One turn sends every row of this set to another row. A few are shown first. Where does it send the rows asked after them?
j379: [ -4  16  -4  -1  -8  -7   0   5  -7 -15 -16   0  18]
j515: [  1   8  19   5 -17   7   2   1 -15  13  -5 -24  14]
j539: [ -8  -3  19   8  22   6 -19  -1 -12   3  24   0   4]
j965: [  4  -1  -6  12  11   3  -2  16   2  -2  -4  -6 -19]
j765: [-19  -1  -1  -2  -1  -4 -21   8 -30  -3   8  -1  15]
j975: [ -2  20  24 -11   2  -5   5   2  12   3   0 -12   7]
j772: [ -7  30  10  -7  -9  16   0   4 -13  12  14  -8   8]
j673: [ 22  13 -13   1   1  -2   5  -2   0  -8   7  -5   0]
j557: [  8   0  19  14  -4   2   4  25 -21  12   2  -4  13]
j621: [  6   7   5  -3   0  14  -3 -17 -14  -7  26 -12  -2]
j195: [-12  -4  -1  16  19  -5 -20   3   7   0   1 -14   7]
j703: [-13 -11  -2   8  23   3  -8   2   9  -1 -10  -4   3]
j65: [-17   7   4  16  13  16  10  22 -12   7  -4  -2   9]
j44: [  0  11   4 -11 -12   0  -8 -17 -14   5 -13  10   5]
j692: [-10   3  19   1  13  11 -16   2   3  -1  27   7   2]
j145: [ -5  12   1   7  13  11  10  -7   0  15 -15 -17  14]
j172: [ -7 -12   5 -15 -21   2  -5  13 -18  12  -1   1   9]
j736: [  9  21  -2  10   5   3  -3 -10   8   8 -15   0  -3]
j401: [ -6  -9   1   7  13   6   3   0 -25  26   3   9   3]
j501: [  2  -8   4 -11  -8   0  12  15  -3  -2   0  -8  27]
j408: [  0   9 -15   9   4  12  -1 -10  11  12  -9   2   2]
j5: [  1  -5  17   8  13  -6  13   2  -8  -9 -12  13  12]
j731: [ -6   7   2 -14  -1 -13 -17  -6 -13  24   7 -14   4]
j188: [ -2  13  25  -3   8   8 -10  11 -17  14  15  14  -1]
j16: [ -5  -8  -6  19  -5   0   9  11   7   4  -7 -16  13]
j453: [  0   2  17   2 -22   3  -7   2 -14   6  27   6   4]
j178: [-12 -17  11  14   2  -2  -6  20  -6   3  21  -8  10]
j770: [  8  14   3 -13  -1   3 -15 -16  -5   5  17  16   2]
j476: [  5  10  -2   6 -28   4   8  -6   1   6  -2  -1   6]
j767: [ -7  -7   6  -2  24 -12  -9  14  -7  -1   4  -4  21]
j890: [-12 -14   7   3   6   7 -16   1 -14  -9  10  -9 -16]
j636: [  8  15   6   7  -6   4 -14 -18  -7  -1  10  19   2]

j539 goes to j770
j501 goes to j557
And these:
j476 goes to j16
j621 goes to j673
j731 goes to j975
j772 goes to j379
j408 goes to j195
j44 goes to j145

One turn sends every row of this set to another row. A few are shown first. Where does it send the rows asked after them?
j634: [ 31  -7  12  10   9  11 -17   0  14  19   0  -9   2 -14  18  12  -9  36
   3 -41 -21 -18 -18]
j405: [  9  -7  -4  10   4  38 -15  21  -2  20 -19 -11 -15   1 -12   5 -13  -3
 -10 -34 -22  11 -17]
j217: [ 17  -8  11 -11  -3   4   0  14  17  -1 -14  -3   2  -2 -10  -5 -21  22
  -9 -10 -32 -24  -9]
j955: [ 18 -24  10   4  -5   4  -9  11   6   4 -12  16  -3  -7  -9   9 -26  16
   2 -10 -11 -25 -18]
j152: [ 23   3  -1  13   4  30  10  -5  -9  14  -8   9   5  10  -7   1 -28   6
  -1 -14 -12   6 -18]
j420: [ 15 -24  -3   0 -19  27 -11  18  12  -1 -20  16   1 -19  -5  20 -28  35
   1 -31  -9 -21 -14]
j387: [ 12  -7   1 -12 -18  23  -3  20  21  -4 -21  -3   9 -14  -6   7 -19  41
  -9 -33 -28 -19  -4]
j289: [ 33   5  11   4  -9  16 -11  13   7  17  -6 -24  13 -16  -5  11 -31  -7
  -4 -32 -11 -15 -20]
j175: [ 26  -3   3   3  -7  21  -3  15  29 -11 -16 -27   7 -12  -8  12 -39   7
   8 -20 -19  15 -21]
j245: [ 15  -1 -17  28  10  30 -20  24   9  12 -25  -5 -12  -6  -6  -2 -26   9
  -4 -23 -37  14 -18]
j843: [  6  -6  15  18  -3  31  -5  -2  17  -6 -13  -6   5  -7  13  14 -48  37
  10 -25 -21  12  -6]
j688: [  7   1 -15  20  -4  27 -13  -5   3   2 -11   2   7   8 -15  28 -31  20
   0 -38  -6   3 -29]
j906: [ 18 -18   8  14  10  24 -10   0  19   4  -5 -13  -6 -22  19  -1 -13  43
   6 -19 -20  -1 -18]
j870: [  5  24  -7   5  -7  32 -31  10  18  -3 -16 -11   4 -10 -13   1 -32  27
   1 -44 -18  -1 -27]
j447: [ 40 -12   8  -2   1  11  -3  17  20  15 -12 -17   1  -2  12  18  -7  21
  -2 -40  -3  -9 -28]
j715: [ 21  26   3  -2   1  34  -9  10   6   8 -13  -2   3  -7  -5 -26 -28  11
   1 -19 -24   2 -15]
j865: [ -3   7  -3   1  21  31 -14  17   3  17 -13  -2  -8  11  -1  13 -17   4
  -4 -47 -15  -2  -6]
j541: [ 13   2  23  18  -4  27 -12  -4  -6  24  -3  -3  10 -11  17   9 -38  20
   1 -36 -12 -19  -7]
j681: [ 25 -23   5   3   3  23   4  18  24   1 -15 -22  -8 -13  13   4 -11  27
   1 -16  -1   6 -28]
j969: [  5  11 -16  19  27  24 -17  18  15   9 -17   5  -6   5   6   6 -31  16
   3 -37 -30   1  -6]

j175 goes to j843
j447 goes to j681
And these:
j420 goes to j955
j405 goes to j245
j870 goes to j688

One turn sends every row of this set to another row. A few are shown first. Where does it send the rows asked after them?
j341: [  8   2 -35   2 -14  -3 -11  -4  -7  -8   5   3   6 -11]
j817: [  0 -14 -20  -8 -14   2 -18  20   8  -3   1 -10  20 -14]
j380: [  5  -1  -4  -1   1 -37 -12   4 -13  -8  10  -7   2   0]
j468: [-10  -9 -14   4   6  14  -4  25  -1 -15 -16  10  13 -11]
j895: [ -2  -5 -28   9  -8   8  -3  25  11 -12  -6   8  15   0]
j927: [  2   8  13 -13  -8 -15   1  13   3  -3 -22  11  -9   2]
j635: [ 23  -8  -9   2 -12   6   7  14  -4 -21   1  15   6  -3]
j583: [  1 -22   5  -2 -13  18   2   9   0 -13   4  12  10  -5]
j730: [  2  -2  -8  -7  -5   9 -15  34   0  -4  -4   7  27 -16]
j187: [ -5  -9   9 -19   7 -20 -17  20   4   5   6  -7  14   5]
j614: [ 23  -1 -16  -3  -5   0 -12  10 -18 -23   5   6  18 -16]
j423: [-13  -4  -2 -17   5 -20  -2 -15 -16   0   5   2   9   2]
j864: [ -4 -14  -8  -4 -14  11 -18  -2  -9  -9  14   3  21 -12]
j946: [-10  12  -5   3  -1 -30 -10  20   5  14   3   4   4   3]
j443: [-16  -5   2 -22   3 -17  -3  18   5  11  -3  -2  21   4]
j439: [-14  -4  10 -14  14 -15 -16  -4 -14   4   7   2   4   0]
j9: [ -9  18  -9 -13  12 -21   6  10  -9  10 -10  14   8   1]
j633: [  1  -3 -23   8   7   7  -1   9 -13 -25 -12  13   5 -10]
j220: [  0  -7   1   3  -4  19   6   6  -9 -11  -4  24   2  -9]
j517: [  8  -1 -12   7 -15  13   9  12   3  -6   2  25   4   0]
j352: [ 13 -14   2  -3  -8  12   4  28   2 -15  -5  12  12  -8]
j71: [ 17   5  -1 -16  13 -30 -11  23  -7  -6   0  -2   9   4]
j911: [  4  -1  12 -13 -14 -18  -2  -5  -2 -10 -10   6 -11   5]
j331: [ -2   9 -11  -1   4  13 -11  10 -20  -6  -6  22  13 -19]
j492: [ -7   6   6  -6  12 -28 -12  29  -7   5  -8  -2   7  -6]
j848: [-12 -15 -23   9 -12  11  -6   3   4 -15   3   5  11   0]
j754: [ -8   7   3  -2  14 -28 -11   5 -21  -1  -2   3  -2  -7]
j94: [  4   8 -25   5 -20   6 -10  14   3   2  11  15  18  -5]
j482: [-15  -5   2  -2  -5 -28 -16   5   0   7  12  -8   6   2]
j532: [ -3   3  12 -13 -17 -15  -1  11  11   1 -15   8  -7   7]
j829: [-14   7 -24   0  -4   9 -11  13  -1   9  -9  11  10 -18]
j869: [  5   5 -17 -13  -7 -31   3   5   2   3   9   0  14  13]
j393: [ 15   4 -26  -5   2  -3 -10  25  -9 -12 -15   2  12 -21]
j988: [ 11  13 -14  -6   2 -30  -8   4  -4   3  12   7   2  12]
j290: [  4 -20 -20   3  -3   5  -7   7  -7 -30  -2  -2  11  -6]
j417: [  3  -2  10 -12 -21 -18  -1   2   7  -4  -8   4  -7  10]
j247: [  8  -1  -1 -23  13 -29   1  13 -15 -11  -8  -4  16  -2]
j584: [  5   2  15 -15  -7 -17   0   5  -5 -11 -19   7 -10   1]
j309: [-12  17  -4  -7  12 -17  -8   5  -7  14   2  16   0   5]
j503: [ -6 -12 -13  -8   3   8 -17  -1 -18 -12  -6  -2  10 -25]

j380 goes to j946
j869 goes to j9
And these:
j341 goes to j829
j895 goes to j633
j331 goes to j864
j439 goes to j187
j927 goes to j911
j583 goes to j352

